X: [149 151 193  95 133  58 107 190]
M: [148 152 159 111 123  63  92 191]
F: [133 131 146 120 131 111 130 140]
Z: [129 128 135 125 129 123 131 131]
D: [138 138 153 115 129  93 119 158]
U: [153 151 193  95 132  43 110 201]
N: [141 143 152 115 126 114 108 169]
S: [151 151 183  99 129  49 105 198]
R: [130 154 155 116 130 111 130 130]
G: [133 133 138 123 128 113 123 142]
tail: [131 111 130]
[140]
succ: [110]
[201]
succ: [154]
[155]
tail: [151 193  95 132]
[ 43 110 201]
tags:
[135] -> K_510
[131] -> K_269
[119] -> K_991
[108] -> K_563
[93] -> K_832
[92] -> K_210
[130] -> K_177
[107] -> K_333
join Z 7: 
K_269
loc: [146]
F, 3

Q: [132 131 131 120 193 131 187 130 132 138 187 188]
C: [184 185 181 199 188 130 130 132 121 177 128 187]
K: [191 188 195 129 126 186 123 128 190 187 122 188]
P: [184 128 177 181 189 131 138 125 187 188 141 192]
L: [137 132 149 118 186 120 178 122 138 139 180 130]
W: [128 129 196 128 121 181 189 119 132 127 192 194]
Y: [128 128 135 130 181 121 188 180 131 124 191 133]
tags:
[138] -> K_623
[130] -> K_94
[177] -> K_780
[189] -> K_461
join C 7: 
K_94
loc: [119]
W, 8
[184 185 181 199 188 130 130 132 121 177 128 187]
C
[184 128 177 181 189 131 138 125 187 188 141 192]
P
succ: [199]
[188]
succ: [118]
[186]
[137 132 149 118 186 120 178 122 138 139 180 130]
L

V: [138 128 125 130 128 135 127 129 127 130  80 133 129 137 128 131 133 132
 130  78 127 122 128 131 128]
T: [127 128 129 127 130 127 128 128 127 121 133 127 129 129 131 126 128 130
 127 133 130 131 126 128 128]
J: [123 128 125 130 129 129 126 129 125 133 127 131 129 120 124 129 129 125
 128 123 126 124 129 127 128]
A: [128  85 181  73 160  95 126 175 131 117 132 130 183 138 107  79 174 133
  75 136 132 136  86 182  81]
tail: [128 127]
[121 133 127 129 129 131 126 128 130 127 133 130 131 126 128 128]
succ: [107]
[79]
succ: [80]
[133]
succ: [137]
[128]
[128  85 181  73 160  95 126 175 131 117 132 130 183 138 107  79 174 133
  75 136 132 136  86 182  81]
A

fama: [ 91 160  86  94 115 114 128 124 147 164]
kize: [146  91 160  86  93 104 128  98 166 153]
Vinel: [169 113 104 128 110 114 124 115 157 165]
tiri: [184 115  75 164 121  79  57 133 128 110]
at: [160  86  94 115 114 128 124]
fama, 2
key -> tag
[128] -> K_872
[109] -> K_566
[152] -> K_342
[110] -> K_364
[153] -> K_846
join tiri 10: 
K_364
at: [ 91 160  86  93]
kize, 2
at: [104 128 110 114]
Vinel, 3
loc: [157]
Vinel, 9
succ: [57]
[133]
loc: [169]
Vinel, 1

B: [135 147 147 133 130 165 166 100 118 136 157 156 129 110 191 156  52]
E: [ 96 147 148 100 161 170 204  63 149 136 156 156 129 110 176 100  51]
H: [135 147 147 138 130 165 166 100 118 136  97 156 129 110 191 156  52]
at: [135 147 147 138 130 165]
H, 1
key -> tag
[148] -> K_824
[110] -> K_770
[149] -> K_754
[118] -> K_351
[109] -> K_223
[147] -> K_432
[150] -> K_372
join E 9: 
K_754
tail: [136  97 156 129 110]
[191 156  52]
[135 147 147 133 130 165 166 100 118 136 157 156 129 110 191 156  52]
B
succ: [176]
[100]
tail: [147 147 138 130 165]
[166 100 118 136  97 156 129 110 191 156  52]
tail: [157 156 129]
[110 191 156  52]

Vil: [156  55  81 128]
runa: [161  58  89 116]
tofir: [155  55  81 128]
kozil: [ 94 140 160 208]
[155  55  81 128]
tofir
Table of tags by key:
[81] -> K_656
[157] -> K_608
[156] -> K_318
[160] -> K_891
[82] -> K_410
join Vil 3: 
K_656
at: [160 208]
kozil, 3
[156  55  81 128]
Vil
at: [161  58  89]
runa, 1

dab: [141 130  97 121 129 138 126 125 153 135 128 123 136 117 133 125 143 138
 129 129 120 185 134 124 142 135 133 130 133 124  75 137 118 132  96 133
 116 126 132 128 103 137 140  97 167 190 131 127 159 128  99 142 144]
tota: [122 130 128 121 129 127 126 106  50 122 110 154 127 102 133 125 117 125
 176 128 120 151 142 124 142 174 128 125 133 124 131 137 118 132 120 133
 116 126 138 116 144 137 152 129  88 124  81 122  93 141 124 124 103]
Zudom: [122 130 128 118 129 119 126 123 137 122 128 123 114 117 133 125 121 123
 129 116 120 128 134 124 142 131 128 130 133 124 145 115 130 132 120 133
 129 153 132 128 131 137 140 137 108 112 118 127 135 129 124 124 131]
vup: [101 130 128 121 129 136 126 123 135 122 110 153 127 118 133 125 121 123
 129 128 120 128 123 124 118 131 128 130 133 124 145 143 130 132 135 133
 116 127 122 128 131 137 132 139 122 127 147 127 135 128 124 124 141]
rike: [122 121 128 137 142 130 126 123  96 122 128 123 131 117 135 125 121 126
 129 140 120 128 134 124 136 131 128 130 121 128 142 137 130 113 120 133
 116  54 121 128 144 137 115 139 108 124 118 127 106 128 124 124 111]
tail: [127 126 106  50]
[122 110 154 127 102 133 125 117 125 176 128 120 151 142 124 142 174 128
 125 133 124 131 137 118 132 120 133 116 126 138 116 144 137 152 129  88
 124  81 122  93 141 124 124 103]
key -> tag
[123] -> K_390
[124] -> K_903
[155] -> K_20
[118] -> K_862
[154] -> K_495
join tota 12: 
K_495
[141 130  97 121 129 138 126 125 153 135 128 123 136 117 133 125 143 138
 129 129 120 185 134 124 142 135 133 130 133 124  75 137 118 132  96 133
 116 126 132 128 103 137 140  97 167 190 131 127 159 128  99 142 144]
dab
tail: [133 124  75 137 118]
[132  96 133 116 126 132 128 103 137 140  97 167 190 131 127 159 128  99
 142 144]
succ: [174]
[128]
[122 130 128 121 129 127 126 106  50 122 110 154 127 102 133 125 117 125
 176 128 120 151 142 124 142 174 128 125 133 124 131 137 118 132 120 133
 116 126 138 116 144 137 152 129  88 124  81 122  93 141 124 124 103]
tota
loc: [119]
Zudom, 6

Kizal: [ 94 152 151 126 143  94 144  93 129 133]
pul: [152  94 139 141 160 144 127 139 129  79]
lusuz: [157 152 151 126 143  95 138 158  99 140]
vevot: [148 197 127 120  88 140 149 159 108 159]
mep: [ 94 152 151 126 143  95 139 158  99  98]
tail: [152 151 126 143  94]
[144  93 129 133]
at: [ 94 144]
Kizal, 6
tail: [143  95 138 158  99]
[140]
[ 94 152 151 126 143  95 139 158  99  98]
mep
loc: [141]
pul, 4
[152  94 139 141 160 144 127 139 129  79]
pul

